In the rows, 128 means zero.
Each path is a new rotation, seen through one point. The rows after it are directions, each followed by how far the rotation turns it, in degrees each step (0 if it stays put).
Each turn is a multiple of 5 degrees from 10 to 175, or 0.
Rotation 1:
[137 125 120 127 134 132 115 134]
[129 122 135 135 124 133 143 126]
[128 127 119 128 133 135 116 135]
[136 122 140 130 129 135 138 121]
[123 129 122 131 129 136 117 141]
[134 123 135 126 134 135 137 117]
[125 130 129 136 128 134 116 141]
[128 123 132 118 131 139 136 117]
[126 131 134 141 130 129 115 134]
[123 127 133 116 126 139 138 122]
[125 128 133 140 136 128 114 126]
[128 131 136 115 122 137 134 128]
Speeds:
[137 129 137 131 126 124 126 129] : 145
Rotation 2:
[114 130 126 127 131 123 126 144]
[117 115 126 133 121 120 134 128]
[129 117 131 128 130 120 120 114]
[124 139 132 127 133 121 112 125]
[110 135 121 134 128 129 125 133]
[114 115 129 130 133 130 134 128]
[127 115 137 121 134 118 123 126]
[125 134 125 126 124 113 117 130]
[116 132 118 140 123 126 123 121]
[116 122 134 135 136 135 124 119]
[118 128 138 118 139 123 126 130]
[119 129 121 118 127 113 127 136]
Speeds:
[127 125 127 137 127 133 125 136] : 90
[130 120 127 124 127 122 132 134] : 70
Rotation 3:
[124 132 119 122 133 139 140 132]
[127 138 125 131 131 135 123 143]
[131 143 126 113 124 131 126 131]
[144 132 122 125 137 135 124 128]
[144 137 130 134 120 124 128 130]
[140 128 124 126 123 135 141 123]
[135 122 125 141 125 138 133 140]
[126 129 126 121 112 131 135 139]
[131 125 115 119 133 136 130 139]
[132 135 123 126 126 122 122 145]
[136 140 120 119 132 127 133 126]
[140 138 124 137 139 132 131 131]
Speeds:
[128 132 133 133 122 122 124 134] : 140
[131 127 126 120 129 125 118 130] : 55
[121 133 124 126 135 124 130 133] : 40
Rotation 4:
[130 128 114 138 124 138 138 129]
[129 130 119 129 112 124 137 134]
[122 132 119 123 122 121 146 124]
[118 135 112 132 134 124 135 130]
[128 127 121 133 130 117 137 141]
[133 123 124 132 131 127 147 130]
[131 129 115 137 125 137 137 132]
[130 132 116 130 112 124 138 135]
[122 133 119 123 123 123 144 123]
[119 136 114 135 134 124 135 132]
[130 126 119 134 129 115 137 141]
[132 124 124 133 133 127 148 129]
Speeds:
[124 133 125 123 120 128 126 122] : 60
[119 126 133 126 127 133 129 134] : 0
[131 124 134 122 124 121 133 129] : 120
Rotation 5:
[127 122 138 129 131 125 110 125]
[138 130 143 122 132 130 124 122]
[135 139 136 124 115 135 127 129]
[120 135 134 128 118 129 125 143]
[131 125 137 134 136 124 129 143]
[145 129 125 139 130 130 123 131]
[131 135 120 124 128 122 112 129]
[132 131 131 112 131 119 127 133]
[141 124 130 124 117 124 138 132]
[131 116 123 133 115 129 122 136]
[127 114 131 123 133 134 119 136]
[141 128 130 121 138 139 127 127]
Speeds:
[130 136 128 119 128 130 126 123] : 70
[119 127 131 123 133 124 124 132] : 110
[125 126 135 127 126 139 128 128] : 40
Rotation 6:
[115 118 118 126 124 127 126 120]
[143 123 121 116 128 123 136 123]
[128 138 115 121 128 135 117 126]
[119 116 114 128 125 121 129 127]
[139 132 121 122 128 129 139 117]
[128 134 117 127 117 129 113 129]
[124 123 112 129 133 123 137 135]
[136 134 121 132 123 131 137 114]
[131 132 121 125 114 119 121 134]
[129 130 114 133 133 133 139 139]
[132 132 123 142 121 123 127 116]
[127 137 126 124 117 118 132 139]
Speeds:
[121 125 128 134 131 125 133 120] : 110
[135 121 127 129 132 132 135 129] : 130
[126 136 128 122 134 127 135 130] : 145
Rotation 7:
[130 136 130 140 134 129 119 122]
[126 120 130 116 117 128 119 128]
[127 128 129 146 126 119 127 132]
[125 119 140 122 128 138 127 122]
[118 120 120 133 131 124 129 137]
[128 128 142 126 129 125 140 121]
[128 122 116 128 137 140 130 133]
[123 139 128 118 133 117 134 128]
[144 129 120 130 124 134 135 128]
[124 141 129 126 135 129 119 130]
[135 125 123 124 113 121 128 126]
[132 134 136 139 132 130 118 132]
Speeds:
[125 127 127 126 133 139 122 126] : 130
[122 121 130 129 133 129 137 129] : 35
[128 127 131 122 126 127 129 117] : 160
Rotation 8:
[137 132 122 146 131 125 117 123]
[125 135 122 134 136 122 117 112]
[126 137 138 134 130 116 114 124]
[144 133 130 128 127 123 112 122]
[128 131 127 121 140 130 109 123]
[130 128 133 133 137 127 110 138]
[139 121 118 136 134 126 115 127]
[120 124 122 133 139 118 117 121]
[126 125 133 136 126 111 116 129]
[138 122 124 125 124 116 113 120]
[124 122 132 117 134 123 110 124]
[131 119 135 128 126 129 112 138]
Speeds:
[131 131 134 118 124 129 125 127] : 55
[134 126 120 125 128 130 129 120] : 125
Rotation 9:
[117 140 122 122 129 132 136 133]
[120 139 128 131 133 111 125 125]
[117 139 128 118 132 136 127 137]
[121 141 122 131 133 114 134 124]
[114 136 136 121 131 129 121 133]
[122 141 117 130 135 121 135 129]
[118 139 139 121 132 121 122 127]
[119 137 115 125 131 129 130 137]
[121 143 136 128 135 118 129 122]
[114 137 122 122 127 129 126 139]
[126 142 126 128 141 119 131 125]
[111 138 132 119 123 128 129 131]
Speeds:
[123 127 124 125 121 136 132 132] : 160
[121 124 131 130 122 122 122 129] : 145
Rotation 10:
[126 141 121 132 123 132 142 125]
[124 133 137 145 127 122 122 127]
[144 123 123 137 121 132 129 122]
[125 118 126 131 127 117 140 134]
[122 122 135 126 118 136 137 117]
[130 139 132 130 135 117 134 113]
[127 140 122 141 116 131 132 128]
[132 121 139 145 128 124 125 129]
[138 115 119 128 119 127 134 122]
[119 125 134 128 129 122 145 130]
[122 133 133 130 121 134 127 111]
[138 140 128 137 135 119 133 124]
Speeds:
[129 132 119 126 128 124 134 134] : 125
[124 126 122 127 138 133 124 128] : 0
Rotation 11:
[120 128 126 140 115 127 133 129]
[130 127 135 131 132 115 116 133]
[122 125 135 128 141 137 133 120]
[131 130 129 118 114 133 121 120]
[138 139 119 134 130 126 136 135]
[117 120 126 122 129 130 127 141]
[135 114 127 130 129 122 129 116]
[122 137 142 133 122 125 135 126]
[127 137 125 122 138 126 112 128]
[134 124 126 133 131 146 130 130]
[132 124 129 111 116 121 133 133]
[122 132 116 137 134 120 138 127]
Speeds:
[122 122 131 133 128 120 129 126] : 65
[129 124 131 122 124 129 135 120] : 100
Rotation 12:
[135 125 126 117 120 132 116 136]
[132 120 129 121 118 141 136 130]
[140 114 132 137 132 131 134 130]
[141 131 117 141 129 134 125 130]
[135 131 122 130 119 132 127 111]
[132 118 132 123 133 123 121 112]
[133 123 120 114 139 131 120 130]
[135 127 118 116 126 134 140 130]
[143 121 130 126 125 118 140 132]
[143 125 126 134 122 123 118 137]
[135 126 127 126 112 139 122 125]
[134 115 136 130 128 139 132 117]
Speeds:
[136 120 121 126 125 128 127 125] : 0
[128 134 120 126 126 133 123 132] : 115
[126 125 125 127 135 134 136 133] : 70
[126 131 124 127 136 128 127 118] : 45
Rotation 13:
[134 138 122 144 121 126 125 136]
[118 134 121 143 129 133 118 123]
[116 116 123 135 137 123 128 120]
[122 113 119 124 120 120 140 132]
[128 132 114 116 115 127 133 130]
[135 142 118 119 130 125 121 116]
[141 128 130 133 135 116 122 115]
[134 121 133 141 117 121 123 122]
[116 128 133 132 112 126 119 129]
[109 134 130 119 130 118 126 127]
[124 134 127 126 135 114 144 129]
[134 136 126 135 121 126 147 122]
Speeds:
[133 139 126 127 131 125 131 130] : 65
[134 122 130 132 125 123 135 132] : 95
Rotation 14:
[119 135 130 137 132 124 119 116]
[136 123 126 124 146 124 129 125]
[124 111 119 133 128 136 125 132]
[133 141 124 142 124 134 128 136]
[124 132 129 121 133 122 142 139]
[122 119 141 133 117 126 134 126]
[143 134 138 120 125 126 115 127]
[127 127 114 115 121 122 127 122]
[121 134 127 135 126 138 128 111]
[124 132 129 128 149 126 119 128]
[131 111 120 138 133 122 132 130]
[135 129 127 136 123 146 128 136]
Speeds:
[126 127 121 130 135 130 123 121] : 45
[133 132 125 127 132 118 128 130] : 125
[135 127 121 127 121 131 124 131] : 85
Rotation 15:
[129 122 128 123 109 131 127 119]
[113 133 134 119 129 130 123 137]
[136 122 129 120 127 130 145 134]
[124 123 140 120 126 125 123 113]
[119 136 138 132 122 129 138 136]
[126 119 119 115 121 125 136 125]
[121 133 142 118 140 124 131 125]
[133 126 133 135 117 123 145 130]
[114 127 124 122 122 124 126 114]
[122 139 130 124 135 123 138 138]
[136 118 123 126 128 119 141 121]
[117 137 136 132 132 123 126 115]
Speeds:
[135 125 136 131 132 127 129 123] : 95
[128 135 128 122 129 129 122 120] : 140
[131 137 128 130 128 134 135 130] : 145
Rotation 16:
[122 144 126 129 119 140 123 129]
[128 124 118 129 111 137 126 139]
[127 137 119 133 126 142 140 131]
[116 135 119 131 111 125 133 129]
[127 135 120 128 117 145 124 121]
[126 137 124 129 118 136 126 145]
[130 125 112 132 117 135 139 130]
[117 145 122 133 121 134 136 126]
[122 127 119 128 107 134 120 127]
[132 134 120 131 124 147 128 133]
[123 131 117 130 115 128 139 141]
[123 134 116 133 119 138 136 117]
Speeds:
[125 130 131 126 124 130 117 123] : 90
[124 137 133 128 131 126 128 135] : 155
[138 134 128 131 125 123 127 127] : 0
Rotation 17:
[130 128 136 127 143 132 120 116]
[122 121 141 119 125 131 115 124]
[132 116 137 127 112 129 131 119]
[134 128 134 135 130 132 137 112]
[122 135 138 124 138 135 125 113]
[117 126 141 116 120 131 125 127]
[129 127 133 125 112 126 139 120]
[133 141 130 131 128 130 139 113]
[124 142 138 120 137 129 125 122]
[126 131 142 113 120 125 129 131]
[139 131 131 122 114 120 136 122]
[141 143 132 131 132 123 131 119]
Speeds:
[128 123 135 126 122 131 129 137] : 95
[126 128 137 130 128 119 129 124] : 0
Rotation 18:
[115 122 134 124 142 124 119 128]
[116 116 123 120 128 121 129 139]
[118 119 128 126 143 135 126 134]
[113 116 123 123 121 131 130 133]
[120 121 126 132 137 142 130 140]
[111 123 129 128 119 139 128 128]
[124 126 130 136 125 142 133 144]
[116 129 139 135 118 141 127 126]
[128 128 135 137 115 133 133 144]
[122 133 144 141 127 134 126 127]
[128 127 138 138 114 119 129 136]
[129 129 143 144 133 125 124 131]
Speeds:
[130 136 131 127 122 133 123 132] : 25
[130 130 131 132 139 133 126 127] : 160
Rotation 19:
[119 136 130 134 132 121 134 135]
[134 118 122 139 118 124 125 134]
[146 133 134 126 135 130 121 129]
[122 135 120 135 143 123 132 124]
[125 113 123 132 127 125 118 127]
[137 124 137 123 135 140 129 121]
[118 136 120 123 131 128 133 116]
[115 116 132 122 122 126 123 132]
[135 127 136 127 122 140 137 130]
[128 144 124 122 122 123 130 121]
[119 128 133 127 127 119 125 144]
[139 126 128 143 121 134 135 133]
Speeds:
[135 134 124 120 131 130 129 127] : 110
[129 126 134 122 127 124 119 129] : 135
Rotation 20:
[127 130 126 145 131 131 114 129]
[120 125 134 135 125 122 143 127]
[132 124 129 131 147 138 128 127]
[121 130 136 140 126 121 121 138]
[121 128 124 135 136 129 140 115]
[133 118 134 137 133 138 125 137]
[118 139 131 130 137 116 130 129]
[123 121 128 140 129 142 128 116]
[133 121 137 134 134 118 136 138]
[119 138 124 130 141 136 127 126]
[123 116 137 141 123 125 123 124]
[133 132 124 134 140 126 143 132]
Speeds:
[129 131 130 123 136 129 124 136] : 115
[133 136 137 127 127 130 128 123] : 0
[129 130 124 133 126 139 125 130] : 155
Rotation 21:
[116 124 135 119 138 118 123 133]
[124 112 123 128 138 118 121 126]
[136 117 122 137 132 124 124 117]
[141 130 130 141 126 128 126 115]
[137 138 140 132 117 128 127 119]
[121 139 139 122 115 125 123 126]
[114 133 126 114 120 126 123 125]
[119 126 112 116 131 127 131 123]
[135 126 111 122 135 127 139 124]
[146 128 124 128 135 126 140 129]
[143 131 137 131 124 122 133 140]
[129 130 133 133 116 120 126 145]
Speeds:
[125 123 120 126 125 128 119 130] : 65
[132 130 126 126 137 121 127 134] : 40
Rotation 22:
[123 125 127 139 128 136 124 116]
[123 137 114 121 136 125 127 127]
[120 134 142 122 125 131 130 137]
[127 128 127 142 121 140 132 126]
[120 129 115 127 124 115 124 121]
[122 135 138 119 132 134 121 128]
[124 133 126 138 128 141 136 137]
[122 130 123 131 115 117 137 124]
[121 130 132 122 127 133 113 120]
[120 132 123 132 142 135 128 135]
[126 139 132 127 121 124 142 128]
[122 125 129 128 113 133 120 124]
Speeds:
[127 126 133 120 122 128 122 131] : 120
Rotation 23:
[140 132 120 125 125 127 145 132]
[129 139 120 130 132 111 124 127]
[119 129 121 126 125 131 122 112]
[114 120 126 125 120 127 141 131]
[136 123 137 133 120 113 131 128]
[137 138 128 129 132 127 138 115]
[119 132 114 134 137 122 134 128]
[124 118 118 134 117 124 117 121]
[131 128 126 116 113 129 139 124]
[128 137 134 127 128 113 137 130]
[126 132 131 138 133 123 126 111]
[122 121 116 136 130 134 140 124]
Speeds:
[123 135 128 129 137 128 125 123] : 85
Rotation 24:
[125 142 134 130 120 139 127 125]
[126 133 131 116 134 138 141 128]
[136 139 136 125 132 133 124 137]
[130 123 132 114 143 130 129 128]
[139 122 133 131 137 123 121 139]
[126 119 134 126 135 120 117 119]
[136 117 127 139 128 119 130 129]
[125 130 131 135 120 119 120 113]
[128 126 121 134 120 123 144 122]
[125 143 125 132 116 126 127 124]
[127 135 117 118 128 130 143 125]
[130 144 121 126 127 131 123 140]
Speeds:
[125 134 132 128 126 128 118 125] : 160
[126 121 127 138 130 130 125 123] : 40
[132 125 125 126 116 127 128 124] : 35
Rotation 25:
[127 147 115 135 137 127 128 131]
[125 146 117 130 119 122 119 127]
[128 137 127 138 110 116 128 122]
[133 131 123 144 123 127 140 118]
[131 128 112 139 123 142 133 122]
[123 129 114 131 113 139 130 136]
[128 135 121 126 113 128 142 140]
[144 137 120 119 124 127 142 130]
[144 135 123 122 119 137 127 121]
[134 128 136 128 109 138 127 126]
[130 128 141 135 121 138 141 134]
[135 136 132 132 135 145 138 137]
Speeds:
[136 129 126 135 126 128 125 135] : 0
[134 128 132 128 124 124 125 119] : 60
Rotation 26:
[129 128 141 124 120 130 115 128]
[124 135 139 125 123 139 128 139]
[125 137 130 110 123 122 131 137]
[123 137 141 127 128 114 124 125]
[122 142 134 137 130 126 137 135]
[129 140 118 124 131 118 139 127]
[135 137 130 133 132 117 129 114]
[135 135 129 140 135 135 140 121]
[138 127 115 122 135 133 139 124]
[134 121 128 123 139 126 125 109]
[127 120 133 135 141 141 129 125]
[123 119 117 122 138 135 131 134]
Speeds:
[126 129 135 138 129 134 128 129] : 115
Rotation 27:
[119 119 141 135 123 131 121 123]
[117 138 132 133 133 121 134 133]
[135 140 118 123 135 130 135 127]
[138 120 127 116 133 135 125 122]
[121 112 130 127 125 127 121 135]
[119 135 123 140 117 124 131 137]
[133 142 126 133 124 132 135 116]
[130 129 140 121 137 129 126 114]
[123 122 130 125 139 119 121 139]
[133 127 117 133 128 129 132 144]
[133 126 126 129 118 140 136 120]
[119 125 137 123 121 127 126 113]
Speeds:
[127 137 135 133 132 126 127 123] : 65
[126 128 131 121 127 135 121 124] : 95
Rotation 28:
[133 140 134 132 132 131 130 140]
[141 120 139 125 125 135 131 126]
[131 125 129 122 142 122 134 131]
[131 129 122 135 136 140 134 121]
[126 113 130 134 137 126 117 126]
[118 135 128 130 138 137 124 136]
[138 124 133 136 122 134 122 137]
[130 129 146 121 135 124 127 133]
[139 127 126 124 135 138 138 133]
[138 122 133 136 137 122 131 119]
[118 125 126 123 143 136 129 125]
[130 125 122 145 134 132 121 133]
Speeds:
[120 127 124 134 129 131 120 126] : 55
[126 137 133 131 133 122 129 126] : 155
[131 123 135 130 125 125 123 121] : 135
Rotation 29:
[124 116 124 118 117 117 133 126]
[112 116 130 126 121 125 134 124]
[119 116 135 126 129 136 140 127]
[132 119 135 119 126 129 145 126]
[130 120 137 121 117 119 137 124]
[118 124 140 129 116 122 134 124]
[120 125 141 132 122 135 140 126]
[135 125 139 128 121 134 144 129]
[136 129 133 126 113 125 139 128]
[124 129 130 132 108 125 132 129]
[119 128 131 138 115 137 136 131]
[131 126 127 131 121 138 142 133]
Speeds:
[128 127 130 131 135 138 133 130] : 85
[129 119 132 125 121 132 128 133] : 0
Rotation 30:
[140 134 126 135 135 133 124 135]
[132 125 126 133 139 114 137 128]
[132 124 124 126 124 112 118 133]
[140 141 135 128 127 125 118 125]
[127 142 122 133 134 122 134 130]
[136 123 119 136 133 123 124 140]
[140 123 136 128 134 119 126 123]
[126 138 127 126 125 112 126 130]
[138 139 124 134 128 131 119 138]
[137 130 128 136 141 125 135 129]
[128 121 121 130 129 112 126 135]
[139 131 132 127 124 122 117 129]
Speeds:
[129 116 129 129 131 124 130 129] : 85
[120 131 125 128 130 121 135 126] : 130
[119 126 132 134 129 131 123 126] : 0
Rotation 31:
[121 124 133 139 130 125 127 135]
[120 127 133 132 129 140 125 135]
[113 123 131 132 130 126 117 129]
[124 134 136 130 127 137 116 125]
[122 117 131 125 133 128 117 122]
[132 129 138 134 129 130 121 119]
[131 114 134 126 134 133 125 123]
[136 123 135 141 132 126 127 126]
[133 117 130 133 134 139 127 133]
[126 122 125 142 131 126 122 132]
[127 127 126 134 128 144 122 133]
[120 123 119 136 131 127 117 127]
Speeds:
[126 131 129 122 126 127 122 119] : 40
Rotation 32:
[131 125 122 126 140 125 138 136]
[119 130 121 130 125 133 123 142]
[132 141 119 138 126 123 127 125]
[137 127 124 122 128 132 115 125]
[129 137 136 123 126 138 130 120]
[124 126 136 118 122 115 129 122]
[136 116 130 126 122 130 139 132]
[125 127 136 132 136 123 130 143]
[123 125 127 144 123 127 125 131]
[136 126 125 138 140 126 124 121]
[120 125 127 125 132 141 120 123]
[121 137 126 125 130 125 137 116]
Speeds:
[132 133 127 133 127 132 138 125] : 160
[128 127 124 131 122 119 128 122] : 115
Rotation 33:
[116 123 123 130 125 123 123 135]
[136 126 128 134 135 119 127 125]
[135 136 135 120 124 135 133 123]
[117 121 123 125 120 134 126 132]
[130 126 121 135 138 120 123 132]
[137 136 139 126 128 124 130 124]
[119 124 132 122 120 137 130 124]
[126 120 114 132 134 131 129 132]
[138 136 129 131 128 120 125 134]
[126 127 143 125 123 129 126 121]
[123 120 119 126 135 136 135 124]
[135 133 118 132 128 125 128 139]
Speeds:
[128 128 127 129 124 135 138 124] : 95
[128 126 121 117 126 130 125 126] : 100
[124 137 133 127 125 133 123 124] : 110
Rotation 34:
[139 121 128 118 118 125 119 133]
[119 117 132 141 125 137 125 128]
[125 135 122 123 146 134 130 128]
[124 133 130 120 121 115 138 123]
[142 124 134 131 120 128 115 124]
[126 120 120 140 126 137 134 135]
[120 137 127 117 140 128 122 136]
[124 119 132 122 126 116 132 113]
[142 134 135 137 127 135 128 121]
[128 130 111 129 120 132 132 139]
[118 129 135 127 132 119 115 137]
[130 114 134 124 136 126 134 119]
Speeds:
[130 126 129 127 121 139 127 126] : 95
[126 122 130 131 126 124 120 121] : 110
Rotation 35:
[129 136 136 131 125 131 138 129]
[134 133 132 127 126 137 124 120]
[128 122 139 128 135 124 125 119]
[127 120 129 125 127 124 115 131]
[121 123 118 130 129 118 128 129]
[122 132 124 126 121 126 131 140]
[129 139 119 128 129 134 135 129]
[131 136 140 127 131 131 136 130]
[140 126 132 128 129 137 123 123]
[129 117 134 134 132 121 128 122]
[127 118 125 129 118 126 118 130]
[118 130 120 131 122 120 129 125]
Speeds:
[125 131 132 120 131 135 130 123] : 60
[125 131 130 126 123 121 121 122] : 45
Rotation 36:
[134 122 131 128 122 124 130 145]
[122 134 131 119 125 127 121 140]
[129 130 123 132 116 128 119 138]
[131 124 127 129 133 120 121 143]
[133 131 137 121 120 124 123 136]
[124 128 123 127 120 129 131 146]
[125 132 127 126 128 124 111 138]
[139 123 131 132 117 124 124 139]
[128 128 133 120 129 124 128 144]
[125 137 128 124 116 127 119 135]
[130 125 121 134 126 125 122 144]
[133 128 135 123 129 120 116 138]
Speeds:
[131 127 136 121 127 128 135 129] : 95
Rotation 37:
[120 139 128 139 140 129 131 129]
[122 129 126 135 147 135 127 128]
[126 130 116 135 143 129 131 135]
[118 132 116 135 138 126 130 128]
[116 123 118 129 140 129 128 126]
[123 121 112 132 134 128 125 137]
[114 122 116 134 126 126 125 133]
[112 118 122 129 129 129 120 132]
[121 118 122 132 126 130 122 143]
[114 127 128 136 120 125 123 142]
[111 125 135 129 128 130 121 137]
[121 127 137 130 132 128 122 145]
Speeds:
[131 133 124 134 122 123 131 133] : 115
[127 136 123 123 127 132 120 128] : 0
[129 128 119 126 135 123 132 124] : 25
